Rotation paths and how fast each direction turns (degrees each step)
Each turn is a multiple of 5 degrees from 10 to 175, or 0.
Each row of a path follows its step; steps can be skipped.
Path 1:
step 0: [ -7.8  21.4 -17.5 -10.7  -4.0   2.5  -0.1   5.2  -8.4  -8.0   7.5 -17.6
  -9.4   1.3   2.6 -14.1  16.4   9.7   0.3   1.7  10.4   6.5   1.5   0.0
  -1.6   4.6 -11.0 -11.3   1.9 -11.9  -1.6  20.2  -8.5 -17.8  -2.1  -5.6
  -2.6  11.9  -2.3   3.7   1.6   6.9]
step 1: [-18.8  -6.1  12.6   1.8   2.2   4.9  -3.9   9.2  -7.2  12.2 -20.6  -6.6
   2.5  -3.0   0.0   4.3 -18.9  11.9  13.3  -4.7  -5.8  -8.5  -7.2  -7.4
  -4.5  -6.9  16.5   9.6 -11.4  -2.6  -1.5   2.6  11.6  -5.2   0.7 -10.2
   9.0   1.5 -10.4  12.8  14.5   5.0]
step 2: [ -0.2 -19.2  -7.5   9.3 -11.4 -15.2  12.6   7.7  -0.6  -9.3 -10.6  21.5
  -5.9 -16.3  17.0  -1.5   1.6 -23.2   6.2  -7.3   4.1  -4.9  -2.9  -2.2
   1.2   2.8  -6.8  -7.0   3.1  10.9   9.2  -6.0  -4.6   7.8  -5.1  11.6
   2.1  -9.7   0.0   1.1  -1.5   2.5]
step 3: [ -3.3   6.0  -4.0  -3.6   1.0  18.6 -12.5 -22.8   6.8   0.6  -1.3 -18.3
  10.9  11.9   7.1   1.7   5.6  -8.0 -12.2   7.6   8.9  -2.4  -7.5   2.8
   1.9  16.1  -7.4 -12.3   2.9   9.2   6.1  -7.4   8.1  13.2   8.2  -5.1
 -10.2  -8.3   4.7  -8.5  -6.4 -12.5]
step 4: [ 17.9  13.1  -0.6   0.1  -3.8   1.4  -7.1  -0.4   2.1   3.5   4.6  -0.3
  -0.7 -10.5  -5.4  -9.6 -12.4  11.3  -3.5  12.3  -7.3  -3.0   7.8  -7.7
   0.8  -6.7   8.1  10.6  17.7   4.2  -5.1  -9.8  -4.6 -13.7   3.1  -8.6
  20.4  21.1   5.5 -20.2   5.3  -0.2]
step 5: [-10.9  -0.5  -6.5 -12.8   5.8 -11.8   9.6   4.4  -3.3   7.5  16.4   6.9
  11.7   1.1 -14.0  -5.0 -13.0  -2.2   9.8 -13.5  11.7  11.2   4.5  -8.2
  -5.1   0.4  -7.4  -9.0  -0.4  -4.6 -23.3  13.9   3.4  -6.8  -6.2   4.1
   7.2  -9.8  10.3  16.7  -4.2   7.2]
step 6: [ -3.7   8.6  11.8  17.4  18.7 -14.2  -2.5   8.5  12.0  -1.1 -16.1  -2.5
   0.1   3.5   5.2  15.2  -1.8  -9.5  -8.9   6.6   3.7  -1.6  -1.9  17.9
  10.3   8.7  -5.1  11.8 -18.9  -9.9  11.5   2.1   8.3  -1.5 -10.0   4.0
   1.9  -0.9  -3.6  12.4   5.2   0.3]
step 7: [  8.2 -13.4  18.3   2.3 -15.5   0.8   5.3 -13.1  -3.3 -15.2   1.8   2.3
 -13.4   8.7 -11.5   3.5  14.7  -1.2   1.3   3.4  -2.1 -20.5 -14.9 -12.1
  -7.6  -3.0 -12.3   6.5  13.2  -7.3  11.0 -11.7 -12.2   4.1   3.4   3.1
   0.7  -9.5   5.0  -2.5   2.4  -1.3]
step 8: [ 10.5  -0.3 -14.7  -6.3   8.6   8.8 -11.7   3.5  -4.1  -2.1  12.6  -0.7
  -2.8  -2.3  -3.6   3.4  10.1   3.3   0.8 -19.3   0.8   8.5   5.7  -4.3
  -1.7   1.2  12.8  -6.9  -6.9   2.9 -15.3 -20.9   9.0   9.8   8.6  -2.9
 -20.3   9.8  12.4  -5.6   6.9 -18.2]
step 9: [ -9.1   5.4 -16.0   0.9   2.2  12.3  -3.1   2.2   3.6   4.7   9.3   0.3
   7.9  -9.1  -1.0  -6.7   4.4   7.5   5.1  -0.2  -2.0  -2.6   7.0   9.0
   8.9  -7.9  -9.7  21.5  -6.2   2.5  -1.3   9.7  -5.3 -13.2 -20.3  -2.3
  -1.0  12.6 -12.4 -14.5 -19.4  15.4]
step 10: [  1.0 -17.3  23.0  -2.1  -1.7  -0.5  15.9  -3.1   4.1   0.6  -7.1   1.7
  16.4   9.2   6.3  -0.1 -11.8   4.2  -2.2   8.5  -3.8   9.4  10.1  -8.8
  -6.2 -13.8  17.1   3.7  -5.5 -10.3  -3.5  16.9   8.9   1.0   8.5  12.8
   0.6 -15.7  -3.9   5.8  -8.6   4.4]
Speeds:
[ 1.0 -3.0  3.4 -0.8  1.9 -3.6 -1.8 -3.3 -5.0 -2.1  1.0  1.4 -1.4  5.7
 -1.8  6.1  7.8  3.0  2.5  0.0 -1.7  2.9  5.6 -0.4  4.2  0.0 -1.7  5.6
 -2.7 -3.2 -3.7 -1.6 -0.9  2.4 -4.4 -0.3 -2.4  3.5  4.2 -0.3 -0.9  3.6]
35
[-5.7 -5.0 -4.8 -0.9  2.9 -0.3 -1.6 -0.8  2.4 -3.0  1.9 -2.2  0.4 -3.7
 -3.0  1.7 -2.7  2.6 -4.0  5.5  0.3  2.4  8.4 -1.4 -3.3  1.3  0.7  0.6
  2.2  1.9  0.2 -4.2  0.9  2.6  3.2  1.6  1.5 -0.5 -1.6 -5.9 -7.4  2.0]
65
[ -5.6  -2.0   1.9   2.8  -2.2   0.3  -2.2  -0.4   3.4   3.6   2.1   1.2
  -0.5  -0.1  -0.6  -1.2   5.6   0.6   1.1   0.7  -0.3   0.7   0.7  -4.6
   2.2  -1.6 -10.3  -1.6   7.0   0.2  -5.4   1.1  -3.2  -2.8  -1.4  -1.1
  -0.8  -3.1  -7.4   1.1   0.2  -3.3]
160
[ 1.5 -1.5 -1.9  3.8  5.1 -2.5  1.3 -2.3 -0.8 -3.7  3.5  1.8 -4.6  0.1
 -6.6  0.0  0.6 -0.7 -1.7 -2.4  1.9  1.6 -2.7  2.3  0.7 -0.6  2.1  5.9
  0.8 -0.5  1.8  3.2 -0.1 -2.9  3.2 -7.5  1.9 -2.1 -0.8  4.3 -5.2 -8.3]
40
[-1.4  3.6  0.8 -2.2 -1.6  0.7  1.5 -4.1 -2.5  8.5 -6.1 -1.2  0.6 -2.6
 -3.9  7.3  1.5 -3.0 -1.5  2.0  1.5 -2.9  0.7 -1.7  0.6  0.0  2.4  3.6
  0.3 -1.1  3.1 -0.7 -3.9 -9.4  3.8  1.6 -3.5  0.8 -0.7 -1.8 -2.2  0.2]
125
[ 5.9  0.2  3.8 -1.8  1.2  3.4 -1.2  2.1 -2.5  2.8  1.6  5.4  3.1  1.2
 -1.7  2.9  0.0  4.2 -4.5  5.3  2.0  6.1  0.5  5.2  0.0 -0.1 -4.4 -3.0
  0.5  5.9 -0.6  4.6  1.4 -4.2  2.6  2.0  6.3 -0.8  2.1  1.4 -0.4  1.8]
60
[-6.9  5.0  1.0  2.7  3.6  4.1 -2.6 -2.6  1.2  1.3 -2.5 -2.8 -4.3  0.4
  1.9 -3.9 -0.7  2.7 -6.4  2.1  5.7  2.3 -3.6  4.3  0.9 -0.1 -4.3  2.3
 -1.7  0.6  2.6  1.8  1.6  1.1 -5.8 -0.8 -5.4  4.3  2.7 -0.5 -1.8  1.3]
125
